In the data rows, zero lies at 7.5, halfway between 7 and 8.
Here are some points:
9,5,2,6,8,11,8,8,8,6,11,3,11,6,5,6,7,6,10,10,9,11,4,9
7,6,6,7,6,9,7,9,6,8,9,6,10,6,7,8,7,7,7,11,7,9,5,9
10,6,4,7,10,12,9,8,9,5,11,5,11,8,3,7,6,5,10,10,8,12,4,10
10,12,11,11,8,6,6,10,5,8,3,12,6,12,8,11,6,8,9,5,9,6,12,9
9,8,7,8,8,9,8,7,8,7,8,6,8,8,6,7,7,6,9,8,10,9,7,8
8,9,8,8,11,7,7,7,10,6,7,7,5,10,9,7,7,5,6,6,8,6,9,5
10,5,4,8,7,11,9,7,8,6,11,5,10,7,4,7,6,6,10,9,7,11,4,10
6,7,9,9,7,4,5,8,6,11,7,10,6,7,10,10,8,8,5,6,7,6,8,8
8,5,5,8,6,9,6,9,7,9,10,6,11,6,7,9,7,7,8,10,8,10,5,10
7,5,5,7,5,10,7,10,5,7,9,6,11,6,7,8,8,8,8,11,6,10,5,10
7,8,8,8,7,5,2,5,4,11,5,10,8,6,10,10,9,10,6,6,7,7,10,9
9,10,11,11,7,6,8,9,7,7,4,11,6,11,8,9,6,8,10,5,8,7,10,8
3,6,9,6,5,3,6,7,6,10,8,11,4,4,10,9,10,10,4,7,4,5,8,6
5,9,9,5,6,7,8,10,6,8,6,9,6,5,8,6,11,11,6,9,7,5,9,5
9,10,8,9,8,8,9,8,9,7,7,7,6,10,7,6,6,5,8,7,9,7,8,7
7,7,9,8,6,5,4,5,5,11,5,9,8,7,10,10,8,9,6,6,6,7,9,9
6,8,8,8,7,5,4,5,6,10,6,9,7,6,10,10,9,9,5,7,7,6,9,8
6,8,10,10,7,4,4,8,6,11,5,11,6,8,11,10,8,8,6,5,4,7,9,9
8,6,5,8,7,8,4,8,7,9,8,7,10,7,9,10,6,8,7,9,8,9,6,10
7,4,6,7,5,9,7,8,6,8,10,6,10,5,7,9,8,8,7,11,5,9,5,10
4,9,10,5,5,5,7,9,5,8,6,10,5,5,9,7,12,11,5,9,5,4,9,5
9,6,5,7,7,10,8,4,8,7,10,6,9,7,5,7,6,6,10,8,8,10,6,10
10,9,6,9,11,9,12,7,11,4,8,5,7,9,6,4,4,3,10,5,11,8,8,7
10,7,5,7,9,9,11,6,9,5,10,4,8,8,4,4,5,4,10,6,9,9,6,8
5,8,9,4,8,7,8,10,7,7,7,8,6,7,9,6,11,10,6,9,7,4,9,4
6,8,10,9,7,5,6,7,7,10,7,9,5,9,9,8,8,6,5,5,7,5,8,7
7,8,9,8,6,6,6,8,6,9,5,9,8,6,9,8,8,9,7,8,7,7,9,8
5,9,8,4,8,7,6,8,8,7,7,7,7,7,8,7,10,10,5,9,8,6,9,4
25 more points follow, each with its number after it:
9,9,8,8,11,7,9,7,11,6,7,5,6,10,8,6,6,4,7,5,9,6,9,5 0
10,5,6,8,8,9,11,5,10,5,11,6,8,8,4,5,4,5,11,7,7,10,5,9 1
5,9,8,5,6,7,7,8,7,7,6,8,7,5,8,7,10,11,7,10,6,6,8,6 2
11,6,7,9,8,9,9,5,10,6,11,6,8,9,5,6,5,5,11,6,8,10,5,10 3
8,3,3,6,6,11,6,7,6,8,10,7,11,5,5,9,8,8,8,12,4,11,4,12 4
4,8,9,3,7,8,10,10,7,6,8,10,5,6,7,4,11,10,6,9,5,5,8,5 5
10,4,4,8,7,10,8,5,9,8,11,5,11,7,6,7,5,7,10,8,9,11,5,10 6
10,8,6,8,9,10,9,9,9,6,9,6,9,9,5,6,5,5,10,8,10,9,6,9 7
6,6,7,8,5,8,6,11,5,9,8,7,10,5,8,10,9,8,6,10,7,9,7,9 8
9,6,5,7,7,10,7,8,7,7,10,6,10,7,5,8,7,7,9,10,7,11,4,10 9
7,8,8,7,10,6,7,7,10,8,7,6,5,9,9,7,8,7,4,6,9,6,8,4 10
10,6,5,8,8,11,9,7,8,6,10,5,9,8,5,7,6,6,10,8,8,10,5,10 11
5,8,8,6,7,7,8,8,8,8,7,8,6,6,8,6,10,9,6,9,7,6,8,5 12
6,7,9,8,7,4,4,5,6,11,6,11,6,7,11,9,9,9,5,5,5,6,9,8 13
7,7,9,9,8,4,3,6,5,11,5,10,7,7,11,11,8,8,4,5,6,7,9,10 14
9,10,9,8,9,8,10,10,8,6,5,9,6,11,8,7,7,6,9,6,10,6,10,6 15
6,10,10,7,7,6,7,9,6,8,6,9,6,7,9,7,10,10,7,7,6,5,9,5 16
7,8,9,9,6,5,5,7,5,11,4,10,8,6,10,11,8,9,6,5,6,6,9,9 17
10,6,6,8,7,10,8,6,8,6,10,6,9,8,4,7,6,6,10,8,8,10,6,10 18
10,4,4,8,7,10,9,6,8,7,10,5,10,6,5,7,5,6,9,9,7,11,4,11 19
5,9,8,4,7,7,7,10,7,7,6,8,7,6,8,7,11,11,6,10,7,6,8,5 20
7,6,6,7,6,9,7,10,6,7,7,8,9,6,7,8,8,7,8,11,7,9,6,9 21
8,7,8,8,9,7,10,3,11,7,9,5,6,8,7,5,6,6,8,4,9,6,8,6 22
8,5,5,8,6,9,8,6,8,7,10,5,10,7,6,8,6,7,9,9,9,10,5,9 23
8,7,9,10,6,5,6,8,6,10,6,9,7,8,9,10,7,7,6,6,7,7,8,9 24
Which of these numbered points is nearest to each point below, ignoring the 2 directions in which the first points spread most? Its number follows each.
6,5,6,8,5,8,5,8,5,10,8,8,10,5,8,10,8,8,7,10,5,9,5,10 > 24
10,8,6,8,11,8,12,0,13,3,10,3,6,8,4,1,3,3,11,2,10,7,7,6 > 22
6,9,10,6,6,6,8,9,7,8,7,8,6,6,8,6,9,9,6,8,7,6,8,6 > 16
9,9,8,8,10,8,11,4,11,5,9,5,6,9,6,4,5,5,10,5,9,7,8,6 > 22
7,7,9,9,6,4,5,6,5,11,5,10,7,7,10,10,8,8,6,4,5,7,8,10 > 17
5,8,8,4,8,9,11,10,8,6,7,9,6,6,7,4,10,9,7,9,6,6,8,5 > 5
6,8,10,8,6,5,8,8,7,9,9,10,5,7,9,8,8,8,7,7,4,6,8,7 > 1
11,7,3,8,10,12,7,9,8,6,9,5,12,9,4,8,7,6,10,10,10,12,6,11 > 9
6,9,9,4,9,7,8,10,7,6,5,8,6,8,8,6,10,10,6,8,8,5,10,4 > 20
8,8,8,8,11,7,11,4,12,5,9,4,6,8,7,4,5,4,9,4,9,7,8,6 > 22
7,7,9,10,7,4,3,5,4,12,5,12,7,7,11,12,7,8,5,4,4,7,9,10 > 14
7,7,8,6,11,6,9,3,11,7,9,6,5,8,8,7,8,7,7,5,6,6,8,4 > 22
5,8,7,4,7,8,8,10,7,7,6,8,8,5,8,5,11,11,6,10,8,5,8,5 > 20
